[[126 138 129 128 125 135 127 132 122 115 126 131]
 [123 133 127 127 131 130 125 133 126 118 129 125]
 [124 138 129 129 128 135 122 131 117 103 129 135]
 [119 135 121 125 124 133 140 138 135 115 132 142]
 [128 138 123 126 120 137 153 144 142 141 127 139]] result: 126

[[143 121 127 139 125 128 128 130 112 127 128 125 130]
 [128 132 127 136 114 127 127 123 135 119 131 125 124]
 [134 128 128 108 112 128 128 132 121 117 120 134 135]
 [130 134 129 129 141 129 128 127 122 136 131 125 126]
 [140 106 130 153 135 129 128 127 121 132 126 122 129]] result: 143

[[145 139 139 136 125 124 116 139 124 122 125 138 116 108]
 [126 122 144 137 133 147 152 135 122 120 133 133 147 150]
 [133 119 126 149 132 117 136 128 154 130 144 142 152 118]
 [113 121 145 144 122 124 138 109 132 104 124 123 134 137]
 [134 104 120 126 119 121 107 141 134 132 128 146 127 115]
 [113 117 126 140 136 113 110 106 125 126 113 110 108 128]
 [113 129 117 108 124 137 145 144 126 113 116 144 128 136]
 [133 136 132 128 112 103 105 136 118 124 138 146 138 117]
 [107 114 139 126 108 125 124 121 122 110 104 126 110 112]] result: 145

[[131 118 129 130 129 125]
 [115 130 128 120 118 137]
 [128 129 133 134 122 125]
 [121 134 138 124 132 138]
 [124 119 130 128 126 128]
 [126 128 117 131 124 120]
 [126 121 130 126 129 124]
 [128 125 137 131 148 128]
 [134 126 123 118 139 119]
 [124 121 121 127 122 121]
 [130 129 129 119 107 126]
 [137 130 133 126 141 141]] result: 131

[[128 130 119 132 129 125 129 132 127 127 126]
 [127 128 126 128 129 127 128 125 128 127 128]
 [126 128 128 128 129 128 128 126 128 131 129]
 [127 131 115 132 129 125 127 133 127 124 126]
 [126 130 117 127 131 128 127 131 128 130 130]
 [117 126 106 145 132 131 124 146 123 137 106]
 [127 129 122 129 131 127 129 127 128 130 126]
 [126 130 117 127 130 127 127 130 128 129 127]
 [126 130 117 127 131 128 126 132 128 128 127]] result: 128

[[123 114 118 128 128 132 128 128 144]
 [124 140 133 138 121 129 109 154 128]
 [122 134 138 134 121 113 126 128 112]
 [122 145 127 127 113 143 133 130 135]
 [125 128 124 131 137 113 128 137 133]
 [127 113 125 128 121 138 120 133 135]
 [134 134 128 119 131 113 136 117 139]
 [139 119 134 121 128 132 146 148 129]] result: 123
---
[[112 107 121 133 113 124 146 141 135]
 [116 125 135 130 120 120 136 132 128]
 [116 125 135 130 122 123 136 127 128]
 [116 101 129 130 117 123 136 139 128]
 [116 104 135 123 107 123 142 137 128]]: 146

[[113 140 111 128 127 133]
 [147 121 140 131 134 134]
 [117 140 112 124 119 117]
 [116 134 107 134 137 136]
 [105 133 113 123 111 121]
 [141 122 131 139 144 135]
 [117 127 119 135 130 127]
 [131 122 130 133 134 124]
 [115 125 135 120 122 124]
 [139 123 140 131 141 140]
 [121 131 119 134 138 136]
 [111 132 112 130 127 129]]: 128

[[124 134 129 138 128 128 124 118 124 124 113 125 126]
 [126 129 140 129 121 126 120 125 133 131 119 122 138]
 [129 116 134 128 137 127 132 118 113 138 113 132 121]
 [133 130 130 124 133 131 124 114 140 127 153 126 131]
 [131 125 115 116 131 127 121 134 124 127 142 132 133]
 [127 129 131 138 139 129 124 129 132 131 129 122 122]
 [127 124 137 126 128 130 127 138 124 114 156 128 129]
 [136 132 140 130 125 128 129 124 123 137 116 130 124]]: 113

[[131 127 124 125 129 137 126 127 124 151 128 129 128 148 116]
 [123 115 126 144 125 100 132 150 131 122 131 123 121 105 122]
 [132 132 125 136 129 136 127 126 124 128 134 131 128 143 134]
 [132 115 122 138 126 120 126 130 113 139 134 126 131 138 105]
 [128 146 123 107 141 146 132 108 118 115 127 133 135 147 143]
 [135 125 124 127 124 143 127 127 125 139 132 128 131 144 117]
 [125 125 139 144 132 112 123 130 120 129 127 130 125 126 129]
 [140 134 124 120 128 133 130 119 127 123 132 131 129 132 131]
 [134 126 121 111 126 133 114 132 127 147 114 131 121 133 126]]: 128

[[125 141 139 113 109 145 123 126 146 126 120 129 123 123]
 [128 131 128 125 118 134 126 128 136 128 124 130 127 125]
 [127 120 127 133 146 115 129 128 109 125 132 126 130 132]
 [129 129 127 125 127 130 131 127 123 126 127 130 127 127]
 [123 157 120 118 135 128 121 126 116 122 121 134 125 130]
 [128 136 127 126 112 140 126 129 145 129 124 130 127 122]
 [133 108 138 147 156 106 139 130 102 131 142 121 134 135]]: 129

[[126 129 128 131 130 139 124 126 127 128 120 118 132 124 131 133]
 [118 128 124 120 125 127 125 128 128 115 117 116 131 121 132 124]
 [123 131 125 117 132 123 138 122 133 128 121 133 130 124 123 133]
 [129 125 124 119 125 136 128 128 131 122 133 128 129 129 130 119]
 [130 122 127 130 124 131 131 130 134 129 122 128 119 129 125 126]
 [134 130 131 110 131 136 128 130 118 123 130 129 138 128 120 123]
 [126 130 131 128 130 117 134 138 126 127 136 133 134 130 122 130]
 [141 130 130 129 127 128 128 126 127 120 129 138 131 123 126 130]
 [116 121 127 127 132 135 126 121 129 119 106 131 154 136 135 121]]: 124
---
[[118 119 135 125]
 [135 128 131 113]
 [142 136 107 110]] 113

[[125 128 131 131 150 149 142]
 [112 125 110 137 120 115 124]
 [112 133 135 120 130 121 148]] 124

[[132 118 133 130 129 123]
 [130 125 136 135 131 126]
 [151 125 126 109 142 109]] 126

[[124 121 151 143 127]
 [124 127 127 133 136]
 [121 134 111 129 134]] 136

[[112 121 115 131 117]
 [128 143 129 132 107]
 [129 139 131 140 127]] 107

[[122 139 135 153]
 [141 124 140 108]
 [110 110 119 138]] 108
---
[[118 119 147 108 139 154 123]
 [124 121 132 115 137 119 139]
 [115 129 147 105 140 132 126]] → 147

[[129 116 147 132 108 132]
 [142 118 149 125 128 132]
 [138 121 155 125 113 132]] → 147

[[133 121 128 137]
 [124 140 122 115]
 [137 126 135 103]] → 128

[[121 128 124 101]
 [133 118 129 128]
 [124 127 120 130]] → 124

[[118 115 113 109]
 [111 129 108 135]
 [122 106 127 120]] → 113

[[126 113 120 137 136]
 [130 112 129 147 153]
 [121 126 131 137 115]] → 120
---
Input: [140 114 128 131 103 133]
Output: 140, 133

Input: [154 126 139 135 148 132 143]
Output: 154, 148

Input: [117 130 103 135 126 132 143]
Output: 143, 135

Input:
[[124 133 122 130 108 130]
 [122 143 109 148 101 109]]
Output: 148, 143

Input:
[[129 104 135 124 142 130]
 [132 115 129 133 136 120]]
Output: 142, 136

Input: [107 137 154 149]
Output: 154, 149

Input:
[[148 118 131 127 100 122]
 [158 101 103 136 129 127]
 [128 138 137 117 121  99]]
Output: 158, 148

Input: [100 115 125 100 118 141 154]
Output: 154, 141

Input:
[[127 131 123 133 122]
 [123 126 129 133 131]
 [106 122 135 131 134]]
Output: 135, 134

Input: [154 110 113 152 112]
Output: 154, 152
---
129,124,139,106,134
124,110,140,139,111
122,101,106,120,143
=> 139

126,135,103,136
124,128,128,129
128,138,138,132
=> 103

117,130,138,112,126
122,157,107,135,129
135,108,114,144,131
=> 138

140,138,129,141,123,126,139
138,145,143,118,125,130,114
107,136,122,127,127,139,133
=> 129

112,113,119,119,144,128,122
120,132,120,117,137,109,123
127,134,150,119,128,132,126
=> 119

130,142,137,148,127,125,125
132,151,126,140,129,129,129
133,149,123,137,128,129,129
=> 137
